Here are some points, each followed by its number:
array([ 0.11,  0.83,  2.13,  2.08, -0.72,  0.25, -0.97, -0.34, -0.93, -1.03,  0.13,  1.52, -1.18,
       -1.68, -1.09]) 0
array([-0.06,  0.63,  1.98,  2.52, -0.54,  0.22, -1.14, -0.16, -0.79, -0.89,  0.39,  1.08, -1.27,
       -1.90, -1.09]) 1
array([-1.41, -0.69, -0.40, -0.11,  0.93, -0.11, -1.44,  1.42,  2.27,  1.97,  0.25, -0.66, -0.73,
       -1.19, -0.01]) 2
array([-1.85, -0.24, -1.74,  0.19,  0.78,  1.00, -0.35,  0.51, -1.78,  0.54,  1.44, -0.13,  1.08,
        0.07, -0.89]) 3
array([-1.98, -0.21, -1.54,  0.64,  1.25,  1.10, -0.70,  0.74, -1.82,  0.40,  1.04, -0.42,  0.88,
       -0.24, -0.51]) 4
array([-1.89, -0.56, -0.72,  0.28,  1.51,  1.13, -1.38,  1.30, -0.36,  1.37,  0.32, -0.77, -0.07,
       -0.91,  0.11]) 5
array([-1.21,  0.87, -0.47,  2.05, -1.16, -0.03,  0.00, -0.55, -1.11, -0.78, -0.77, -0.61,  1.16,
        2.47,  1.58]) 6
array([-0.37, -0.77,  0.42, -0.33,  1.07,  0.52,  2.51,  0.94, -0.26, -3.10, -0.13,  0.32, -0.44,
       -1.41,  0.40]) 7
array([-1.29,  0.01, -1.40,  0.54, -0.01,  1.10,  0.17, -0.02, -1.20,  0.07, -0.57,  0.98,  2.57,
        0.14, -1.44]) 8
array([ 1.47,  0.26, -0.15, -0.89, -0.47, -0.11,  1.49,  0.31,  0.27, -1.80, -0.40,  0.20, -0.10,
       -0.34, -0.30]) 9
array([ 1.84, -0.42, -0.24, -1.35,  0.10, -0.47, -1.23, -0.70,  0.12,  1.27, -0.60, -0.34,  0.96,
        1.26,  0.14]) 10
array([ 2.79,  0.53,  0.12, -1.01, -1.01,  0.72, -0.47, -0.33, -0.12, -1.34, -0.33, -0.24, -0.81,
        0.31,  1.41]) 11
array([ 0.49,  1.17,  0.41, -1.68, -1.40,  1.23, -0.97, -1.06, -0.70,  1.62, -0.07,  0.16,  1.08,
        1.41, -1.62]) 12
array([ 1.32,  0.19,  0.20,  0.28, -0.73, -0.74,  0.68, -0.06,  0.42, -0.14, -0.04,  0.05, -0.45,
       -0.51, -0.89]) 13
array([ 0.38,  0.66,  0.72,  0.20, -0.69, -1.20, -1.18, -0.57,  1.55,  1.88, -0.84,  0.72,  0.80,
       -0.86, -1.57]) 14
array([ 0.37, -0.55, -0.05, -1.75, -0.20, -0.48, -1.35, -0.94,  0.66,  1.72, -0.76, -0.26,  0.77,
        3.35,  1.89]) 15
Which three points above are nearest to each new point? Their numbers follow each, nearest first.
array([-0.74, -0.89,  0.47, -0.19,  1.18,  0.02,  1.47,  1.13, -0.76, -2.15,  0.95,  0.69, -1.31,
       -1.34,  0.31]) 7 9 13
array([-1.30, -0.12, -1.70,  0.52, -0.20,  0.79,  0.07,  0.06, -1.26,  0.53, -0.50,  1.72,  2.26,
        0.30, -1.26]) 8 3 4
array([ 0.54,  1.19,  0.31, -2.09, -1.51,  1.17, -0.58, -0.93, -0.73,  1.38, -0.30, -0.33,  0.84,
        2.21, -0.53]) 12 10 15
array([-0.76, -0.94,  0.26,  0.24,  1.34,  0.22,  0.81,  1.21, -0.70, -1.98,  0.98,  0.44, -1.38,
       -1.45,  0.57]) 7 9 13
array([ 0.06, -0.24, -0.96, -0.17,  0.04,  0.42, -0.32, -0.28, -0.81,  0.45, -0.61,  0.50,  1.99,
        0.82, -1.05]) 8 10 3
array([-0.18, -0.34, -0.16, -1.82, -0.46, -0.84, -1.18, -0.51,  2.19,  2.86, -0.85, -0.31,  0.31,
        2.01,  1.98]) 15 10 2
array([ 0.02,  0.71,  0.10, -2.14, -1.07, -0.60,  1.58, -0.89, -0.92,  0.63, -0.75, -0.29,  0.37,
        2.73,  2.36]) 15 10 6
array([-1.31, -0.73, -0.26, -0.10,  1.00,  0.05, -1.33,  1.58,  1.67,  1.21,  0.45, -0.60, -0.83,
       -1.29,  0.14]) 2 5 4
array([-0.94,  1.04, -0.27,  0.78, -0.67,  0.17, -0.32,  0.02,  0.16,  0.43, -0.43, -0.52,  0.67,
        0.22, -0.20]) 13 8 6
array([ 2.81, -0.41, -0.30, -1.04,  0.22, -0.53, -1.01, -0.62, -0.27,  0.83, -0.51, -0.36,  1.16,
        0.26, -1.07]) 10 13 12
